A single turn carries every row of the set below to another of its rows. Some are shown first; where does it send the rows asked next?
dugu: [ 20  26 -18  24 -11  -8  22  -5   9   0  15   0 -37  -2 -14   6  24   1
 -10   0   2  10   7 -11  -2  17  -1  -9   9 -17   9  32   1 -11 -26   3
  20  14  -7 -32  -2  24  -8  -8 -25  -2]
rokep: [  2  30  -7   8 -24  11   1   3  12  25  21  29  10   1 -31 -13  19   5
  -7 -11  -1   3  20 -26  18 -10   3  -9  13   1  20  25  21 -28  10  19
  24   9 -22 -11  -2   9   0 -13 -41  11]
gimi: [ -4  35 -19  -4 -18 -13   4 -12  12  -4   7  -9 -46  12 -34  -8  -1   5
   5   5  -6   8  31  -4  -8   8 -11 -18 -11 -20   2  21  -4 -18  -2  -2
  14   4   8 -24  -7   4 -26  11 -28  16]
tokin: [-10   4  -8 -16 -27 -21   1   8  14  23   6  18 -18   5  -1 -24   9 -28
 -39   3  10  23   4  -7  -8  33   5  -5   5  -1  21  15 -24  -4  11   0
   7  23   5   2   3 -29   9   2 -57  13]
duza: [  7  15 -20 -11 -31 -13   4  -7 -17  21   1   3  -1  15 -16   7   2  -6
 -11  15  19   9  16 -32  -6   2  -6  -9  -2 -38  22  10 -32 -35 -13   4
  25   7  22 -15 -24 -10 -13  -5 -37   5]
Sozuk: [ 26   7 -13  -6 -27  -6   4   1   1  40  25   4   6  37  -6  13  13  -7
   3   5  17  11  33 -11   4 -15  -4  -8 -16 -15   1  42  -9 -12  -1 -10
  13  20  12 -27  -9  -3 -32 -14 -14  14]
fev: [  4   7 -15 -19 -28  -4  12  16  21  40  13   1  -6   9  -9 -31  24 -36
 -27   0  -3  15  -1   9   3  25  15 -10 -10  15  22  27  -6   2  14 -14
  -8  22  -3  -7   7 -16 -16 -11 -44  18]
Zivu: [  3   3 -13 -20 -16 -26   5   8  17  20   0  14 -18   7  -1 -25  17 -34
 -35  10  17  24   0 -22 -16  36   9   3  -2  -4  14  21 -34  -1  16   3
  10  28   9   5  14 -20  -7  -7 -54  -1]
feb: [ -3  29  -5   8 -23   6  -2   3   7  18  18  33   5  -5 -32 -13  14   6
 -10  -9   3   6  22 -31  16  -9  -4 -10  15  -2  20  19  13 -31  12  20
  27   6 -21  -5  -4   8   5  -8 -44   9]
nive: [-17  14 -42 -28 -16 -27   1  -2   3  38  -1  17 -35  -4  -1 -23  17 -23
 -22  -1  16  32  13 -10 -10   6  11   8  -2  -9  33  29 -23 -17   3  -1
   8  27  -7   4  25 -19 -11   6 -33  21]
figap: [ 14  19 -21 -10 -30   6  14  -1   3  36  12 -13  17  34 -16   4  12  -5
   0  13   7  -7   3 -14  -3   2  20  -7  -5 -21  22  34  -3 -24 -19   5
   4  14  16 -26 -21  -5 -30 -30 -25   9]
Lud: [ -8  19 -15  -5 -22 -14  20  -5  -4  26  13   5 -10  14 -38 -18  -5   4
  -5  17  -3 -11  20 -34  10 -26   6  -6  -4  -9  11  26  11 -14   1  15
  27  30 -37 -11  18 -16 -12   6 -17  22]
Kitep: [-18  34  -8 -15 -12 -11  12  23   2  18  13  17 -27  19   5 -23   5 -14
 -27  -9  30  22  -6 -12  -7  14   6  -9  11  23  10  20 -12  -4   4  19
 -15  31   1  10  -2 -13   3  -5 -35  16]
piv: [  1  10   1  -9 -39  -8  -4   9  -7  11   7  12  -9  43 -10  13  -5   7
 -10  11  30  13  22 -26   4  -3  -2 -10   8 -19  -4  17 -17 -24   7   4
   9  19  26  -5 -23 -22 -16 -16 -20   2]
tusur: [ -9  39 -13 -21 -11  -9  10  23   8  16  11  12 -17  21   3 -28  12 -23
 -28 -11  28  26  -6 -27 -18  23   5  -9   6   9   7  21 -18   0  14  20
 -12  27  12   7  -1   1  -9  -7 -49   3]
muduk: [ -8  15 -31  -2  -4  -7   5  13   1  -2  10  -1 -12   2 -42 -19   7  -6
   3   7  17  11 -11 -43 -21  -7  40  22  -3 -17 -16  50 -10 -15   6   8
  33  14  11   2  19  -6   3 -16 -24   5]
Seb: [ -4   8 -23   1 -28  14   1 -19   4  10   3   5   1 -10  -8 -19   8  -4
   7   8 -10  18  18 -23   7  -1  17 -30 -16  11   7  27 -14 -21 -33   0
  21  -8   9  11   1   8 -18 -26 -33  19]
Nule: [ -4  22 -17  -3  -6  -5   2  19  -4   2  20   7   1   7 -38 -12  12 -11
   1  -9  18  16  -4 -40 -19 -11  15   8  -5  -4 -31  43  -4 -10  24   0
  32   5  16  -5  17  -5  19  -8 -32  -4]
Katum: [-19   7 -23  -5 -32  12  -6 -24   1  13   0  14   3   2   2  -8   6   5
  -3   1 -12  19  12 -29   0   2  26 -19  -3   5   3  29  -9 -24 -38   8
  28  -4  10  10   4  -8  -4 -26 -40  10]
nam: [ 30   9 -22  -8 -13 -20   8  -9  -6  29  -3  12  -4  15 -10  18  24  -7
   5  10  29  11  18 -19   1 -13 -21   0  -6 -17  18  31 -26 -38 -10  -6
  22  15   8 -16   7   1 -14 -12 -17   4]
bez: [ -4   2 -16  -6 -24 -10  24  -2   6   0   1   6  -1   8  -4  -5  11  -4
  33  21   1  14  13 -18   4  -3   2 -42   6  12  -1  39 -15 -10 -24   9
   4  16   4  -8  32   0   8 -23 -18  16]
Ruzad: [  8   9  -7   8  -7 -16  11 -21  15  12  25   7 -31  15 -10   8  15  16
 -11  17  -8   5  20   5  -3  16  12   2  -9   4  -5  37   6  -9  -2   1
  17  12   2 -32  11 -21 -10 -17 -12 -16]
mikip: [ 11   7 -19 -26 -21 -10  13  15  25  35   5   0  -8  15  -6 -30  30 -37
 -26   5   4  19  -7 -10  -6  29  21   2 -12   8  14  30 -16   2  18  -9
  -2  27   3  -2  18 -12 -27 -19 -44  -1]
belid: [-25  -4 -13  22 -27   1  -7 -12  10  12   4   3  19  20  -5 -10  -7   5
 -11   6   2  17  16 -30   7   9   0 -30   5  -2 -13  37   4  -1 -22  -2
   5  23   1  -1  19  -8  -6  -5 -12  14]
muv: [  4  14  -4  -2 -21 -12   9 -13  -2  -2  10   3 -45   4 -26   0  15  12
 -12  18  -2  13  19  -5  11  10   0 -10 -10   4  -7  10  -5 -23  16 -15
  16  -1   9 -16   3 -20 -17 -10 -10 -26]
tupo: [-16   4 -21 -22 -35  -9  18  -2  -8   6  -9  11  -5  10  -3   1  18  -3
  26  11  -6  21   9 -24   6 -10   1 -37   9   5  -7  27 -15 -19 -18  -4
  16  10   4  -4  38 -12  12 -16 -22   2]
nagu: [ -2  31 -25 -24 -11 -11  15  16  -8  46  22  14 -20  10   9 -20  26 -28
 -21 -24  17  28   4  -6  -3  -3  -2  -7 -11  20  12  28  -9  -1   4  -8
  -1  25 -13  -4  15  -1  -8   7 -33  18]
kovel: [-14  20  -9  -6 -28 -13  19   0  -5  18   8   6 -13  16 -42 -19  -9   8
  -8  19   2 -12  17 -38  12 -22   7  -9   2  -9   9  19   8 -17   4  20
  23  30 -32  -5  13 -21 -10   3 -18  18]
kuf: [  2  17 -36  -4  -3  -6   9  16  -1   3  11  -7 -11  -6 -46 -24  14 -13
   9   7  15  13  -5 -40 -15 -15  35  15 -15 -13 -14  49 -11 -15  11  -4
  33   8   9   0  20   5  -9 -13 -20   8]
Zape: [  2  -3  -6  -6 -23 -17  11  20   4  11  23  31 -10   2 -17  -9  19   9
  13  20 -11   4  28 -25  33   3  24  -5   4  -4  18  22 -20 -20  11   5
  38  15 -26 -16   9 -13 -10  -7 -38   8]
gavur: [ -1  -1  -4  -9 -26 -12  11  25   8   9  21  26  -8  10 -20 -10  18  12
  14  22 -13  -1  21 -22  35   4  33  -5   9   1  17  22 -14 -20  12  10
  31  17 -25 -15   7 -16 -13 -16 -36   5]
Gubeg: [-21  -1 -19  12 -34   3  -7  -8  -2  15  -2  -1  14  12 -15 -13   2  -3
  -8   2   1  24  18 -33  17   0 -10 -38  -5  -3 -14  24  -2  -7 -10 -23
   8  13   0   2  20  -2 -18   4  -9   8]
Nopo: [  7  24 -15   4   0  -2   9  21   5   2  26   0   4   6 -42 -19  12 -14
   8  -2  18  12  -4 -33 -17 -11  17   3 -11   4 -28  50   0  -4  23   1
  22   8  15  -7  14   6   9 -15 -26   4]
bafek: [  2  37 -27 -28  -9  -9  12  17   3  41  19   8  -7  17   8 -23  32 -34
 -21 -22  15  30   2 -21 -17  12   2  -5 -10   8   7  33 -12   3  12   1
   0  23   1  -8  13   8 -16   1 -46   4]
Rim: [ 13  15  -9 -11 -27  -3   9   6   7  16  -8   5   0  39 -16  15  17   7
   4  15  29  -3  -5 -16   6  -3   5   3  16  -5  13  27  -9 -41  -8  11
  -2  22  17  -6  -6 -12 -17 -41 -12  -7]
Kibop: [-12  28 -31 -32 -17 -11   9   9  21  25   0   0 -30  20 -13 -36  11 -23
 -18   7  24  22   3 -19 -17  10  23   2  -4   5  14  35  -8  -7  19  16
 -18  34   9  14  17 -12 -33 -21 -23  10]
silip: [-16  20 -31 -23 -20 -10  10  13  21  26   0   2 -31   9 -12 -34  12 -18
 -15   8  18  16  -2  -2  -3  15  29   0   4   9  33  33  -8 -15   5  11
 -21  34  -2  10  12 -14 -25 -20 -21  23]
boz: [ -1   5 -18   7 -11  -5  -4  23  19  -3  19  -2  10   7 -45 -23   7 -13
   4   7   4   9  -3 -31 -13  13  36  10  -5 -17 -18  51  -9  -4  19  -3
  30   9  19 -10   9  -5   1 -13 -38   6]
Bara: [ -1  32 -19   3 -32   3  16   4  -5   0   1  -2 -40  12 -17   9  30   8
 -17 -10  -5  14  -8 -17   6  12  10  -7  22 -17   1  15  10 -24 -16  -8
  18   9  -2 -23  -2   5  -8 -13 -24 -22]
Namar: [-20  36 -23 -13 -27  -5  -1 -13  15   9   9  -7 -34  37 -23   3   4  14
   0  -6 -18   2  17  -1 -12   8  13  -3   2 -20  -4  33  17 -18 -11   5
  16  11   6 -30   2 -14 -17   0 -30   4]
Burig: [ -9  22 -40 -33 -11 -27   3  -5   8  36   4  13 -31   8  -1 -25  15 -28
 -23  -1  23  33  17 -25 -26   4   8   9 -11  -9  15  37 -20  -6  14   9
   5  32   4   7  28 -13 -20   0 -32  11]
vibig: [ -1   5 -24   0 -14  -7  -6  22   8   3  15  -2   6   0 -45 -20  14 -17
   2   1   3  16   2 -35 -10   5  28  10 -11 -21 -19  42 -14  -9  26 -17
  38   2  17  -9  13  -5   0  -4 -40   2]

tokin -> Kitep
Lud -> Zape
Now these:
belid -> bez
piv -> Rim
mikip -> bafek
kuf -> vibig
muv -> Bara

